First come named turns, each shown by rows before and after it. For each pair of rows after them, which turns, in which order, take the first row to the second? The first pair is done for you.
j118:
[ -4  -7   2   9  -3 -25   7  16  -2  12  27 -10 -29 -24  -1  -1 -17 -15
 -12  -9 -18   4 -11  -1   5 -25 -10 -12   2   9 -23   1] -> [  0 -12  -7  -1  -3 -12   9  14  -3  11  23 -19 -24 -22   0   1  -9  -6
  -6   2 -30   8  -9  -1   3 -41 -12  -8   2  13 -18  -6]
[ -6   9   7  25  12   8   1 -11  -4 -14  13 -17   1  14  19  -5   6   8
  21   3  -1  15 -11  10   7  -9  13   6  -5   5   8 -13] -> [ -5   9   8  28  13   8  -2 -12  -3 -16  13 -11   2  18  17  -7   5   7
  20   1   4  11 -13  12   7  -6  12   5  -5   3   9 -15]
[-17   2  12   0 -13 -19  -3  21  15  -1  11   4  -6   5  34  17 -12  -3
 -17  -1   4 -15   6  -5   2  14   9  -7  18 -30 -30  20] -> [-16  -1   7  -9 -14 -14   0  25  11   3  12 -10 -11   3  36  26  -8   4
 -15   3 -13 -10   5  -5  -3   2  10  -2  20 -23 -30  19]
j899:
[ 13  -9  12  18   4   9  -7 -15  11 -34   1  14  12  11   0 -28  -7 -10
  -6  10  12  -6   3   5 -11 -23 -10 -17   1  11  20  -2] -> [ 12  -4  14  17   8   6 -16 -13  11 -30  15  10   6  18   6 -15 -13 -18
  -8  15  21 -16  -4   9   0 -12  -9 -27   4   1  17  -2]
[  3  -5  -7 -40  -3 -14  16  20   5  36 -12 -23   8 -16   4  47  19  32
  11 -21 -14   1  21   5   2  14  19   4  19 -10  -8  -4] -> [  3 -10  -6 -42  -4 -10  17  19   4  34 -17 -19  11 -16  -2  44  23  34
  14 -20 -15   5  21   7  -2  11  19   8  19  -7  -5  -5]
[-24   5  -5  -7 -15 -18  14   1 -10   0 -10  -7  -2 -12  -9  19  -8   3
 -13 -10  -6   6 -10   3  20  12   2  24 -12  -1  -7   1] -> [-23   6  -5  -7 -15 -16  17   0 -10  -2 -14  -4   2 -15 -12  15  -6   6
 -12 -12  -7  10  -8   4  17   9   1  28 -13   3  -7  -1]
[ -7  10  -9  15   9  -4  16   4  15  -3 -12  -7  -5  -5  17  18  20  26
  -7 -11 -13 -24  18 -11 -26 -22   8  -5   7 -12   6  10] -> [ 11  -1 -24   1  16  15   5 -10  11 -10  -9   6  13   7  -5  22  29  34
   4  -5   1 -12   8   5  -2 -12   7   3  -6 -22  13 -21]
j427:
[  0  15  24  25   2 -16   7 -14  -6  -3  16  12  -8 -17 -10 -15 -12 -24
 -14 -35  19  25  -6  15   1  21   7  -8 -12   6 -15   3] -> [ -2  13  25  29  -5  -9  15  -1  15 -19 -20  21   1 -13  14 -36   9  -5
 -12 -29   3  -2  17  -7 -18 -17  -4   5  14   1   1   9]
[  8   1  -7 -24   8  -6   6   4   1  16 -13  10  16  10  -2  37   7   3
  -4 -11  12   2 -10  18  24  15   2  10  13 -23  -4  -4] -> [  4   2  -6 -22   6  -7   8   9   8  10 -24  13  19  12   6  30  14  11
  -3  -8   6  -9  -3  10  18   4  -2  15  22 -24   0  -1]
[ -3   8   5 -12 -10 -29  13  34 -15  30   8 -12 -10   9   1  32  -1   5
  -8   7 -16  14  -3  -5  -5   4  23   9   2   3 -22  13] -> [ 18   3  -2 -11  -5   9   6  21   2  -9 -12   1  11  26   4   5  15  18
  -1  30 -11  -2   7  -7 -14 -43   4  13  14   0  17  -9]
[ -7   2  10  16  -1 -41  15  13 -10  12 -30  52  -6  10   8  -5  25  -5
  -2  23  10  -1   1 -28   3  40  -6  -4  -3   1 -16  -5] -> [ 11  -4   3  14   7  -7   3  -4  -4 -12 -26  59  12  26  -4 -16  30  -1
   4  41  23  -3  -1 -18   3  16 -16  -9  -5  -1  13 -27]
j398:
[ 17  -6  -8 -20  16  23 -44  26   4 -23   5   4  12  23  25  15  14   9
  10   0  12 -25  -2  21  35  -9   3 -19  20 -37  27 -16] -> [ -6   6  17  -1   3  10   4  18 -16 -14   4 -22 -11 -23  29   1  -8  -7
  -5 -31 -32  26   4   4 -43 -43  11 -23   7  24  26  25]
[ 24  -1  16  24 -10  -2  30 -17 -19 -27 -24   2  -3 -19  -9 -24 -18  -1
   7  -3  10  10  25  -3  -5 -21 -13  -7   6  18   6  -9] -> [ 29 -10   4  12  -8  -6  24 -13 -17 -20 -32  16   8 -12 -18 -19  -2  11
  16  -5  14   2  25   0  21   2 -11   7   5  -2  -3 -23]
[-14  -1  14  -3  16 -10  -9  14 -10  13  14   9 -20  -3  -2 -10  -4  -3
  -2   1  14 -24   0 -12 -30 -12   5 -27 -22  16 -10   6] -> [-13  -7   2 -13  14 -20  -6  20 -14  25  -2  19 -12  -4 -13  -9   9   7
   9  -8   8 -20   3 -12 -12  13  10  -6 -25   6 -22  -2]
[-20   8  11  23   1 -29  16  14  11   8  -1  -2  -3 -23  12 -15 -11 -18
 -14 -27  25  15  16   5  -6  26  -3 -15   6  12 -15  27] -> [-10   3  -1  14   6 -23   0  17  20   8  -5  12   6  -5   8  -9  -1  -9
  -5 -19  41  -3  17  12  29  44  -4  -8   8 -14 -16   9]
Now pairs of rows:
(two turns a pair)
[ 33 -16 -12   8  22  22  -7 -33  -2  -9  -7  34  27   5 -26 -17  11  -5
  22  -7  28  13  -8  31  31  11  -3  14 -27  -7  17 -23] -> [ 15   4  20  37  21   5   1 -37  -3 -15  16  21   4  -7 -11 -20 -22 -39
  -5 -16  39  14 -14  24  -3   3  -2 -21 -29  15  19  13]
j118 j398
[ 17 -22   1  17  -3  15  29 -27  -9  -7   0  -2   1   4 -33 -15  10   3
  10 -12  21  -8  -9  15  13  14  -8  15   8   3   4  -5] -> [  1 -19   4  16 -11  -8  39 -10 -12  15  -6 -14 -12  -9 -17  -4   9   5
   8 -23   0  -6  -3   4   4  24   0  21  12   7 -16  13]
j427 j118
[  5   5  -7  -1  15   8   1  -7   3 -12  -5  -3  20  16   4 -27  -6  -2
  -1   3  -2 -13  -2  -2 -23 -24  -2  -3   7   7  25  -4] -> [ -2  10   0   2  15 -16  -2  -8 -11   6  19  -3   6   6  -7 -15 -24 -22
  -7 -13  13   0 -13   7 -10  21   6 -13 -11   5   3   5]
j118 j427
[ -5   7  -1   5 -13   7   7  -2  24 -23 -11  -5   9  -2   9 -13   4  12
   1  16  14 -21  10 -12 -11 -27   1  -8  24   5  -5   7] -> [ -5   7  -5  -3 -11  -5  15 -14  -3  -1  14 -12   3 -19 -26  -1 -12  -3
   1  -2  13  26  -6   8  -4  12  14  -8  -8  23 -24   4]
j427 j398
[ -5  -2  21   1  17   8  -2   5 -11   0   7 -19 -11 -21  11  18 -26 -16
   2  11  10  18 -16  -4  -1 -10   2 -15   2 -10   8  12] -> [  5  -8  12  -5  23  19  -8  -5 -13  -5   7 -11  -1 -15  -5  16 -18  -9
  10  14  15  24 -19   6  12  -7  -1  -7  -6 -16  12  -5]
j899 j899
[ -7  -3   6  10  -4  -9   1  -2  10 -13 -11  11   5  -4  -1 -20   5  -1
  -3 -10  -4  -1  18  -8 -20 -14  -2   3   5   4   9  13] -> [  1  -5   1   7   6 -13 -19  -6   6  -9   7  16   5   9 -12  -6  -1  -8
  -3  -5  20  -6   3   5  12  15   1  -4  -3 -13  -1   0]
j899 j118
[-22 -16  -3   1  -5 -35  28   7  -5   6  -5  -1 -18   6   0  25  -6  -6
   4  -4 -11 -18   6 -19  15  21  14  17   7  -1 -23   0] -> [ -4 -19  -4  11   5  -7  14 -13  12 -33 -13  20   4  28  -7  -3   4  -5
   7  15  15 -33   9 -13  17  -6  -2   9  12  -9  11 -19]
j427 j118
[  7 -10 -20 -10  -2   4  14  -4   2  -2 -38  40  24  -8 -33 -24  44  14
  33 -16  12  10   8   5  21  23  -1  33 -12 -15 -16 -22] -> [-12  -2  -4   4  -6 -29  19   2  -2  12 -28  42   7 -18 -26 -18  25  -6
  20 -32  21   7   3   1  18  50   7  21 -15 -12 -37   2]
j118 j118
[-14  12  -1  14   1  15  24 -18 -33  -3   6  10  -2  -9 -15   0 -14 -16
 -13   1  10   8  17  10   0  21  12 -12 -14  -2  -7  14] -> [-13   6  -8  12  -2  14  20  -6 -15 -11 -23  26   9   4   2 -10   8   2
  -6   7  10 -23  33  -5  10  15   7   2   6 -24  -2   9]
j427 j398
[  8   3  -7 -13  -2  25  -4   9   6  -2   4 -28  -6   6  11  14   6  16
   6  30 -16  -9   6  -4 -10 -46  -6   2  19  12  20   1] -> [ 15  -6 -22 -27   1  25   2  -5 -15  11  12 -22  -1  -3 -22  19   9  16
  14  15 -18  24  -3  13   5 -19   3  15  -6  16   9 -16]
j398 j427
[  6   3  21  18   2 -12  -1 -34  -8 -15  19  36  20  -6 -28 -26 -22 -38
  -3 -18  50  21 -15  21   6  39   1 -15 -36   2  -1  -1] -> [  0   2  25  23  -3 -10  17 -35  -8 -20   0  41  25 -17 -27 -44 -14 -31
  -3 -29  33  29  -4  11 -19  22  -3  -5 -33  14   4   6]
j899 j899
